The same turns and mirrors carry the whole set onto itself and the rows of a family onto each other. Which other rows belong to the same family as each row named below? List them in the order they appear above.
These 32 rows form 4 families of 8 rows each.
k_350: 10 15 126 129 216 113 139 -42 82 99 -16 10 13 -114 -308 76 104 -170 -108
 134 -123 -119 -228 213 48 -36 164 -388 -197 108 13 -25 207 -213
k_158: -4 -66 -104 199 149 52 126 149 106 93 -165 10 443 -92 -75 -9 93 -308
 -143 -26 149 -87 89 -59 -88 7 -190 -174 -11 6 265 -36 -206 69
k_673: 162 28 273 -9 96 -41 17 -75 -100 -26 275 -126 -184 134 -69 -41 -38 83 -6
 314 -230 -149 -134 19 106 99 204 196 113 82 -244 149 123 -176
k_997: 118 11 235 140 -18 -215 128 39 -97 -163 360 -231 -245 81 -46 -158 -60 39
 11 171 54 -104 22 -44 115 34 213 133 69 64 -170 2 1 -196
k_769: 91 7 14 322 200 -160 249 -5 165 -161 36 169 256 4 71 -266 97 56 27 67
 -66 -390 -14 8 -64 106 88 115 76 296 -1 -65 -37 -324
k_257: 73 63 26 -18 407 -49 253 66 -228 -19 125 143 26 18 -12 19 -48 -79 -82
 165 -68 1 4 31 -432 119 39 -46 124 -109 -55 -11 -303 -123
k_497: -111 4 203 -160 34 77 -37 -79 -183 1 182 -201 -18 -61 -208 37 -88 -395
 -159 243 -59 -31 178 -36 63 94 -138 -100 207 -155 183 138 -3 87
k_737: 150 8 298 8 -42 -180 171 -69 -43 -76 295 -105 -217 90 -75 -77 -59 100
 -93 97 48 15 9 -65 108 157 275 124 14 163 -112 -105 115 -115
k_503: 70 -26 325 164 3 -8 93 48 -113 108 293 -223 -193 30 -42 -32 98 136 108
 142 -52 -93 -36 4 -6 105 320 194 86 71 -173 126 85 -220
k_53: -75 -64 193 -58 147 -52 -95 15 -8 188 115 -85 -153 19 -338 31 5 -366
 -215 299 -151 80 121 -178 58 54 -10 -23 203 -167 119 138 -15 78
k_657: 113 -65 9 85 22 -154 24 79 -100 -34 111 -130 226 195 176 -130 -36 -48
 -44 196 20 -103 187 -249 -70 125 -131 404 301 15 -20 116 -284 92
k_71: -107 -149 -7 106 -189 -175 64 -24 303 113 123 -168 215 127 -213 -97 16
 -70 92 65 28 -131 -148 -39 366 -174 30 30 176 127 90 167 50 -125
k_656: 110 18 155 91 107 211 80 200 128 16 89 32 -21 -149 -283 -81 -72 -107
 -170 157 -68 -124 -213 74 -21 -94 97 -453 -23 102 -34 -92 127 -228
k_996: -72 -15 -120 268 135 88 25 -8 140 170 -213 113 344 -23 -81 -7 139 -344
 -43 142 -114 -157 -50 83 -172 -79 -309 -98 163 112 225 221 -227 2
k_876: -115 -71 60 201 -95 -198 -139 79 265 238 59 -224 258 103 -168 -169 4 -82
 89 146 -112 -110 -149 -156 325 -97 -8 -42 144 142 122 205 74 -131
k_927: 240 -57 -46 321 231 -62 197 153 199 75 -80 72 291 129 74 -103 133 169 7
 62 -10 -216 -244 -18 -45 1 156 134 -85 218 -191 -30 -98 -178
k_4: 20 17 -195 54 214 -6 72 -11 147 -22 -170 102 456 55 -82 -9 -40 -352 -254
 170 -33 -102 -15 -41 0 9 -312 -186 44 67 180 -12 -146 105
k_141: 169 -8 63 65 9 -288 55 17 -36 65 114 -53 266 229 50 -112 6 -132 -227 125
 -147 -184 155 -195 -67 228 -278 422 123 94 17 100 -163 -5
k_138: 75 -98 126 216 -144 54 -93 1 227 109 -40 -280 214 43 -124 -84 103 -170
 -78 153 -12 -224 -51 -47 446 -23 -30 72 -3 177 83 148 196 30
k_956: 181 149 174 157 287 58 142 -40 -206 -51 -16 200 -115 -39 53 14 50 -175
 -265 203 -95 -1 116 53 -404 240 -55 9 20 120 -20 -61 -161 9
k_82: 17 -58 18 98 150 -202 85 -136 -117 61 12 -149 275 198 148 20 153 -101 34
 118 -30 -91 169 -138 58 196 -58 463 120 -15 50 209 -209 112
k_28: 47 -111 268 -134 -67 -48 -32 -8 -118 224 91 -161 -104 31 -231 65 47 -346
 -178 135 -86 216 47 -52 -26 -72 -132 -12 107 -128 74 -14 -35 160
k_217: 171 16 74 57 253 106 317 -49 -206 -176 87 139 -50 -39 60 102 83 -142
 -229 180 14 -34 94 137 -381 192 -26 58 -67 35 -121 -117 -122 -4
k_116: -118 -43 87 198 114 186 107 4 60 -9 26 -25 -71 -180 -179 60 94 -112 64
 214 44 53 -189 181 1 -152 245 -382 -8 101 -10 -22 119 -143
k_142: 180 36 -52 273 87 37 273 37 37 -131 -17 -42 393 70 192 -79 52 120 56 24
 76 -294 -170 158 -95 35 28 39 -126 268 -93 -25 -70 -193
k_568: -65 36 9 252 92 228 95 -93 93 -30 -6 130 -124 -64 -203 -61 82 -140 19
 244 163 -63 -174 171 47 18 139 -384 5 80 29 -113 71 -133
k_991: 141 -35 175 26 17 -319 96 5 4 121 108 -110 248 163 56 6 -37 -77 -189 14
 -232 -58 155 -141 -115 73 -178 422 170 206 61 203 -190 4
k_187: 15 51 -158 412 196 -30 239 61 149 -148 61 91 298 13 88 -134 38 106 34
 199 -17 -373 -103 12 -30 187 99 49 2 308 -47 102 -34 -273
k_109: -66 -17 -36 157 -90 -46 -203 65 284 117 110 -187 288 100 -42 -12 1 -214
 93 76 -46 -178 -36 -18 354 129 142 29 80 190 71 262 133 -24
k_382: -10 -11 180 -58 -103 64 -35 -80 -63 238 78 -166 -144 76 -199 174 -52
 -265 -182 194 -4 278 1 41 23 -10 -122 -78 116 -23 81 163 -54 214
k_290: -70 -40 -119 136 170 100 50 -26 131 243 -217 172 434 -16 -71 89 159 -263
 -161 167 -158 -56 -49 12 -153 55 -248 -142 45 133 186 63 -77 64
k_111: 204 -33 170 59 303 30 375 -16 -289 -44 1 79 -32 -29 -99 -59 94 -18 -261
 238 -61 -11 -18 -14 -352 -38 -117 -19 51 -73 -91 -151 -221 -88

Which other rows belong to the same family as k_71? k_769, k_737, k_996, k_956, k_568, k_991, k_382
Which other rows belong to the same family as k_876? k_997, k_141, k_28, k_217, k_116, k_187, k_290
Which other rows belong to the same family as k_673? k_158, k_257, k_497, k_656, k_927, k_138, k_82
Which other rows belong to the same family as k_53? k_350, k_503, k_657, k_4, k_142, k_109, k_111

The same turns and mirrors carry the whole set onto itself and the rows of a family onto each other. Which other rows belong to the same family as each row named below? List them in the order they appear above.
These 32 rows form 4 families of 8 rows each.
k_609: 301 -31 -144 -293 -42 28 -87 57 -50
k_416: 43 -150 -92 326 -163 -56 -92 -132 199
k_512: 38 61 -267 -57 -85 37 130 -228 74
k_33: -11 -45 23 -55 -251 43 -291 -274 -61
k_757: 77 -55 59 62 -407 43 -243 -77 -79
k_590: -23 5 7 -117 -339 63 -211 -163 -89
k_914: 201 -299 168 -30 -154 -147 -240 72 33
k_815: -20 -118 -20 -119 -8 119 -98 -46 317
k_687: 337 -203 -106 152 112 -61 88 21 147
k_78: 15 -279 -57 -137 -21 142 -120 -13 262
k_546: 285 -148 -157 -46 144 -63 120 -91 173
k_939: 328 -139 -138 82 15 -44 170 115 120
k_578: 326 -220 -95 122 66 -10 110 48 193
k_735: 299 -109 -244 250 -206 -148 16 -122 -99
k_644: 310 147 -166 -208 -112 -11 -113 -47 -94
k_174: 317 -36 -151 -317 -52 63 -20 -13 -62
k_39: 59 -159 45 323 -224 -43 -100 -162 161
k_873: 0 -151 -47 -121 -56 172 -148 -73 287
k_678: 95 62 -282 72 -135 99 130 -234 63
k_677: 278 -251 176 -57 -130 -93 -260 59 26
k_286: 51 25 -187 69 -105 234 -27 -314 59
k_829: 376 -62 -56 137 -228 -165 30 -101 -180
k_668: 49 13 -8 -94 -342 22 -239 -215 -101
k_466: 301 -232 93 -50 -159 -214 -83 147 27
k_110: 37 -337 65 216 -150 12 -9 -109 201
k_868: 54 -86 133 -233 -44 140 -134 -21 193
k_688: 117 90 -261 59 -84 151 127 -219 21
k_489: 23 -165 52 309 -189 -37 -42 -205 112
k_613: 304 81 -44 164 -205 -144 6 -143 -193
k_23: 283 -59 -13 -314 -77 55 -23 -5 -146
k_748: 340 -80 -94 135 -248 -135 -23 -97 -246
k_665: 286 -258 170 96 -163 -51 -243 81 -15

Which other rows belong to the same family as k_757? k_546, k_735, k_644, k_286, k_466, k_110, k_868
Which other rows belong to the same family as k_668? k_578, k_174, k_39, k_873, k_678, k_677, k_829

The same turns and mirrors carry the whole set onto itself and the rows of a family onto each other. Which other rows belong to the same family as each row named below? List them in the order they appear above.
These 32 rows form 4 families of 8 rows each.
k_700: -52 64 342 -136 124 -75 211 -119 -9 293 95 -360 -45 175 162 -410 298 4
 -427 -124 -189 -96 154 -134
k_363: 1 -122 134 233 -31 37 501 -131 98 -127 132 95 -61 143 213 -146 -198 106
 45 -167 -142 72 249 4
k_984: -166 116 254 55 47 156 275 192 13 484 87 -131 165 -109 382 -260 280 85
 -248 1 -44 148 -5 -225
k_993: 1 34 4 5 -128 -24 226 325 -17 61 -74 -44 49 382 110 -257 39 148 47 -157
 -261 172 41 -12
k_828: -115 66 474 260 327 215 220 -281 -118 198 65 -234 -52 44 262 -162 195 26
 69 50 -87 -11 209 18
k_93: -63 -2 153 -62 3 -224 377 57 -55 494 96 61 55 201 304 -282 -65 -58 -6
 -211 -173 -104 -210 -174
k_603: -86 13 364 -37 83 -70 271 -57 51 285 337 -220 97 144 368 -471 281 -108
 -330 -65 -133 -55 18 -251
k_446: 201 127 68 136 60 133 411 -200 -144 81 195 -31 -82 257 -53 -93 -41 239
 -15 -66 -241 -129 111 101
k_396: -213 -16 233 227 61 137 476 -106 82 29 316 -213 -6 -126 132 -103 308 244
 -233 -52 81 21 2 -110
k_941: -141 228 306 -128 64 340 214 85 193 458 -50 -101 102 54 270 -62 290 101
 -151 -10 -161 108 67 -132
k_179: -30 79 154 -144 88 -107 316 23 -153 551 -164 -65 -67 175 185 -196 -88
 111 39 -229 -273 -58 -41 -81
k_317: -49 62 225 91 67 163 515 -231 88 90 204 -272 -23 -96 128 -55 192 193
 -344 -101 57 -34 289 85
k_222: -110 -11 136 286 -43 -18 391 -19 -13 140 168 -83 26 105 108 -8 214 135
 337 -221 -6 -57 -200 26
k_180: -37 173 292 -23 78 152 226 58 -43 573 -77 -232 178 -63 407 -248 191 42
 -180 -99 -22 115 262 -28
k_704: 120 140 13 61 -198 -29 251 264 3 349 182 -69 203 277 127 -290 289 57 -33
 -168 -213 -32 -137 -73
k_167: -44 -67 301 31 -56 -103 200 84 152 166 13 -124 114 231 410 -501 100 -169
 -267 -190 -185 109 304 -164
k_604: -202 81 239 -123 36 8 38 285 87 214 -140 -74 64 90 243 -159 137 25 -299
 -59 -102 206 100 -197
k_995: 21 115 172 -27 124 -317 220 -71 36 477 4 176 0 115 255 -135 -46 -100 -82
 -205 -190 -108 55 38
k_988: -77 -1 408 187 126 167 153 -147 163 7 152 26 59 -21 380 -130 21 -90 -153
 -8 -33 126 389 -149
k_812: -32 102 374 93 259 39 113 -359 -20 170 327 -38 -33 -40 391 -217 101 136
 119 -96 -76 93 301 -75
k_315: -236 27 217 50 33 299 528 -137 107 56 103 -302 -23 104 118 -219 246 425
 -172 -106 -19 146 134 -49
k_858: 103 38 34 273 93 -166 411 -227 -148 105 209 37 16 220 147 -339 -107 231
 -50 -164 -89 0 219 165
k_983: 246 166 46 -119 -211 -38 256 79 2 330 129 -218 136 311 120 -288 231 57
 -26 -317 -206 -91 129 82
k_893: -45 4 208 120 6 6 468 -164 20 226 9 -167 -68 63 173 56 98 100 368 -310
 -44 -99 50 181
k_435: -131 -1 211 131 42 110 174 21 83 -181 71 -20 -82 189 80 93 99 122 254
 -98 -106 102 53 4
k_827: -301 -72 314 131 133 125 354 64 142 -155 18 -244 -97 60 212 -172 232 84
 -244 24 -69 183 195 -39
k_672: 10 -47 154 -80 -128 -219 179 27 123 168 -7 126 26 229 241 -171 -156 -57
 95 -371 -174 9 105 -154
k_738: -184 78 214 116 -3 58 205 -145 18 169 -72 -118 64 235 -18 56 178 231 213
 -289 122 -23 -63 47
k_188: 99 23 59 219 14 0 490 -152 -114 97 370 122 47 218 90 -140 -137 154 12
 -81 -72 -104 -80 -27
k_736: 18 134 80 101 -127 77 380 171 98 294 -106 -166 160 467 51 -265 319 53
 -119 -143 -204 -32 -24 138
k_928: -21 47 285 -52 141 -138 406 -118 158 275 237 -163 -88 111 402 -487 235
 -53 -261 -99 -364 -2 244 -20
k_536: -104 21 410 322 243 189 301 -247 -86 146 356 -65 79 22 375 -236 107 37
 39 76 33 22 84 -116

Which other rows belong to the same family as k_738? k_941, k_995, k_812, k_315, k_858, k_736, k_928
Which other rows belong to the same family as k_363? k_993, k_167, k_604, k_988, k_435, k_827, k_672
Which other rows belong to the same family as k_603? k_984, k_93, k_396, k_222, k_704, k_188, k_536

